Each row is where one point has got to under a steady rotation. How many ticks took it there?
The counts run from 0 to 571.
[155 136 159 158 110 139 152 115 129 125  89 178 132 103 125 171 117 105
 132 113 101 124 129 136 179 144 134  92  74 143 113 113 144  87 144 108
 113 138 149 111 146  68 180  89 155  78 125 138 144 137 132 132 130 124
  95 125 128 113 139 168  91 107 149 144  87 157  96 157  91 158 140  74
 100 122] : 435
[139 143 134 166 119 149 143 123  99 120  96 160 140 109 127 150 145  92
 123 118  97  99 130 140 160 126 128  76  71 152 123 107 149 130 143 120
 156 152 168 107 118  66 178  89 122  89 125 143 142 138 124 121 131 132
  90 108 129 108 152 144 103 112 175 135  89 181 107 148  87 145 146  71
 118 148] : 352
[163 121 108 162 141 156 125 130  98 147  53 152 103  98 132 177 115 105
 135 118 123 111 118 135 158 177 128  84 101 175 120 113 138 156 144 112
 156 155 154  94 141 109 182  87  99  95 146 139 155 103 120 129 115 123
 121 134 132 131 138 122 154 124 157 110  91 155  98 137 104 177  95  95
  90 144] : 356
[139 151 132 135 147 146 163 105 100 138 120 148 147 113  91 157 155 109
 121 116 130 126 110 158 142 161 121  83  95 169 118 129 130 152 111  98
 155 151 165 107 113  91 161 107  83  93 100 147 145 141 119 141 155 103
  96 131 129  99 163 126 144 116 156 136  59 187 146 160 124 173 138 106
  79 165] : 249
[169 165 155 145 134 115 154 103 127 121 103 160 165 130 101 161 149 103
 108 130 117  82 117 121 147 139 112 111  71 145 113  91 139 103 134 119
 153 116 108  99 128  83 172 136 137  99 104 172 146 121 164 135 150  90
  84  95 110 115 170 145  87  97 163 137 110 161 102 138 109 156 150  95
 111 155] : 152
[147 142 123 163 133 128 119 124 106 145  74 147 113 102 154 175 120  90
 142 128 120  88 135 141 171 158 144 100 105 135 136 128 151 107 131 109
 171 150 132  88 138  88 188 107 116  89 131 152 161 122 124 119  97 137
 107 139 139 116 143 135 140 120 146  88 115 173  91 171 120 172  86  86
  79 155] : 439
[174 137 141 156 130 133 134 104 149 120  63 172 134 111 130 204 129 104
 126 120 118 111 100 100 161 166 129 101  78 150 106  86 130  96 141 107
 129 129 110 100 145 115 194 102 151 103 131 154 154 126 160 125 151 128
 104 101 123 142 139 137 108 118 140 126 114 150  91 150  96 171 103  96
  93 142] : 240
[156 152 116 145 159 127 136 118  96 153 102 132 141 126  96 160 148 100
 117 126 146  89 122 154 148 169 123 107 108 163 132 122 131 151 111 106
 188 145 122  91 126 110 167 136  76 103 107 166 157 109 135 136 131  90
 109 129 129 115 165 107 157 110 155 106  98 176 119 149 145 181 109 120
  71 183] : 186
[148 133 122 170 118 148 135 125 125 121  92 173 124 149 126 178 124  75
 131 132 116 118 123 121 180 145 123 106  85 137 140 102 141 111 137 114
 188 169 122 105 165 102 207 108 119 108 123 153 175 109 120 134 127 144
 110 115 148 135 132 126 137 126 149  88 121 165  78 141 134 178 102  82
  86 148] : 394
[183 148 162 163 125 119 160 121 125 124  86 165 138 114 112 176 120 108
 115 120 102 109 129 129 171 149 127 116  76 145 124 106 145  94 140 115
 129 122 120 105 137  67 166 114 158  84 120 159 151 124 156 132 126  86
  98 119 117 109 136 160  82  96 154 152 109 153  74 143 105 162 133  77
 107 129] : 2
[141 149 151 123 130 130 154 103 130 134 112 188 164 142  85 139 124  90
 114 124 135 115 127 128 175 143 129 108  70 150 104 103 137  83 128 101
 133 136 139 100 167  90 181 121 132  91  95 136 140 113 149 146 137 116
  69 113 126 129 175 165 106 100 161 136  95 159 126 139 134 172 163  88
  98 151] : 540
[186 148 149 147 143 129 152 131  94 153  96 152 137 102  80 144 132 123
 104 115 125  95 138 151 158 156 117 115  85 168 120 115 130 124 133 118
 127 117 143  96 128  81 143 129 115  76 115 155 138 103 155 151 121  58
 107 126 106 113 158 142 100  86 169 168  89 150 109 132 106 164 154 104
 109 146] : 61
[149 142 152 160 134 144 169 107 136 101  97 170 136 118 111 196 135  93
 121 124 104 145 100 127 155 163 127  87  77 149 116 113 139 119 129  92
 148 154 141 106 123  84 177  91 151 107 112 147 155 146 131 122 166 131
 104 112 137 109 125 138 114 120 145 149  87 163 101 157 109 174 120  76
  91 139] : 480
[141 127 120 168 139 148 127 123 119 126  62 168 110 106 140 185 110  82
 132 121 119 122 118 125 177 160 141  89  81 155 126 114 139 120 146  98
 152 159 150  83 148 103 187  82 142  99 137 134 155 112 126 115 123 147
 110 119 144 135 126 138 130 117 152 119 107 156  92 151 105 178  98  74
  98 143] : 7
[210 125 128 174 138 142 133 137 110 158  72 135 109 100 112 186 145 134
 115 109 117  91 130 143 150 170 104 108  99 169 130 101 122 141 139 137
 143 129 110 115 133 111 168 116  92  89 138 163 169 112 141 156 132  73
 142 128 108 133 141 106 126 107 149 130  93 151  88 138  96 167 107 130
  88 140] : 59
[170 151 140 150 131 108 120 111 138 149  79 160 133 116 130 184 132  99
 125 129 133  79 135 121 176 152 141 132  84 129 126 105 129  67 130 113
 144 125  88  91 155 109 183 136 131  84 119 166 162 119 159 138 117 114
 104 122 122 139 156 142 114 102 139 111 129 158  92 166 121 175 103 107
  82 152] : 497
[183 133 128 167 164 132 138 126 127 148  87 150 126 126  78 187 146 113
 106 118 141 113 117 134 157 172 116 123  93 171 138 109 107 131 127 118
 150 138 106  98 146 128 163 134 106 102 113 159 171 101 153 152 153  80
 141 123 129 145 133  99 139 101 147 144 100 148 100 146 122 191 102 130
  80 164] : 362
[165 132 133 181 117 151 153 122 130 106  94 156 124 137 124 198 139  97
 125 125  99 134 113 126 159 154 112  94  91 142 136  99 141 134 136 117
 180 163 120 121 138  95 203 101 123 115 125 162 175 134 115 134 154 132
 121 117 140 120 122 115 135 133 143 110 101 163  74 148 120 171 100  87
  84 136] : 395
[169 129 140 148  91 166 162 116 105 124  97 158 132 122 132 163 129 111
 136 113  89 128 130 140 157 149 107  75  93 153 118 102 160 143 141 119
 162 155 152 130 136  72 199  90 100  98 130 148 158 137  97 140 133 128
 100 127 122 100 150 145 124 137 154 109  77 171  94 140 111 152 134  87
  86 122] : 138
[174 135 141 141 141 138 152 124  96 165  94 151 129  88  91 145 133 127
 119 104 129 108 138 162 160 161 124  95  88 175 110 124 128 131 134 120
 111 126 164 103 129  87 145 112  93  66 121 137 138 118 138 149 123  76
 103 138 110 110 162 144 116  91 163 161  62 160 130 146  96 162 153 115
  96 142] : 145
[131 167 142 129 131 123 150  90 132 122 108 173 166 141 115 163 132  83
 121 138 134 102 115 120 158 149 130 104  82 134 112 105 149  91 120  92
 168 137 117  95 143  89 189 126 130 102  98 158 147 130 142 124 141 125
  69 111 132 116 176 151 120 117 148 102 113 173 117 155 143 171 132  85
  87 166] : 392
[166 131 145 137 112 151 152 106 137 118  84 186 147 133 104 164 122  99
 115 121 119 123 110 106 161 151 114  91  64 166 100  81 142 110 153 110
 128 131 141 111 155 100 192  98 145 101 121 138 143 109 150 134 151 120
  85  93 120 139 155 157  97 113 158 142  97 143  99 123 105 164 149  81
 113 129] : 390
[190 132 140 143 131 132 140 122 126 144  63 173 124 117 104 170 103 117
 118 121 129 109 126 120 171 177 117 121  80 166 109  97 138 105 150 115
 117 119 117  94 163 104 175 114 140  90 130 146 147  89 161 145 116  85
 112 122 107 139 145 150 109  99 148 138 110 129  81 125 114 177 124  96
 100 126] : 473
[160 138 146 159 119 127 143 106 151 123  90 170 129 135 130 203 129  93
 133 130 118 125 116 120 172 166 128 111  93 127 127 108 138  80 125 102
 152 152  98 113 160 106 200 117 139 104 114 153 169 134 131 136 141 136
 106 126 142 131 138 135 127 125 127 100 112 162  83 166 136 183  93  94
  67 143] : 543
[164 139 126 142 131 156 156 119  91 134  73 151 118 101 122 164 108 115
 131 119 117 121 109 136 157 183 123  78  99 173 107 120 156 167 139  95
 151 139 167  94 123  83 176  82 118  95 132 141 141 116 119 118 120 109
  98 130 117  98 143 148 134 126 149 125  74 154 103 134 113 172 117  77
  86 136] : 183
[196 134 129 152 130 152 149 136  83 153  78 145 122 109 101 149 124 129
 116 110 116  96 127 147 148 166 103  99  94 183 117 106 145 168 147 124
 146 127 144 110 127  88 163 107  93  87 137 152 145  92 136 148 119  66
 117 125 101 114 152 131 123 106 165 140  83 145  93 111 104 164 140 106
 103 135] : 209
[157 121 132 190 115 153 132 136 119 125  83 156 109 108 140 184 138  95
 132 116  93 120 136 139 177 137 133  90  78 140 145 110 134 110 142 129
 153 164 144 116 140  87 191  89 124  91 135 146 171 135 116 134 132 142
 126 123 145 126 121 124 122 120 156 123  97 172  82 160  89 158 109  86
  97 135] : 201
[158 149 148 159 118 131 150 122 112 121  97 168 149 126 111 145 133  94
 115 122 102  96 134 131 170 119 124  98  62 145 124  98 147  99 145 119
 144 131 140 104 134  64 174 114 141  88 117 150 145 118 148 131 127 105
  86 104 123 117 153 156  79  92 172 147 110 162  92 134  97 147 159  70
 128 140] : 3
[166 132 128 173 154 149 153 125 112 128  88 148 113 107 102 201 143 110
 122 116 117 140 103 145 152 179 118  92  97 172 134 124 123 163 128 104
 161 154 146 103 116 107 168  97 111 108 120 154 162 131 127 132 157 102
 138 130 138 115 120 103 150 119 148 141  75 164  99 155 112 186  97 102
  77 151] : 421
[146 142 145 147 100 146 143 110 118 124  92 172 145 111 137 146 132  97
 131 116 103 100 129 132 171 123 125  79  69 145 107  98 148  97 145 119
 138 142 153 116 141  73 189  92 123  85 124 136 143 137 130 133 132 142
  76 109 125 117 169 162  95 112 165 124  90 172 113 150  91 144 153  82
 111 134] : 436
[176 152 149 151 138 122 146 115 124 135 101 158 159 121  81 151 159 113
  98 115 124  83 120 131 148 132 111 108  69 158 118  85 124 112 135 123
 140 115 119 103 126  93 158 134 117  91 108 161 147 115 166 149 151  78
  94  96 109 129 169 134  89  86 171 155  99 157 112 133  95 154 160 110
 119 159] : 559
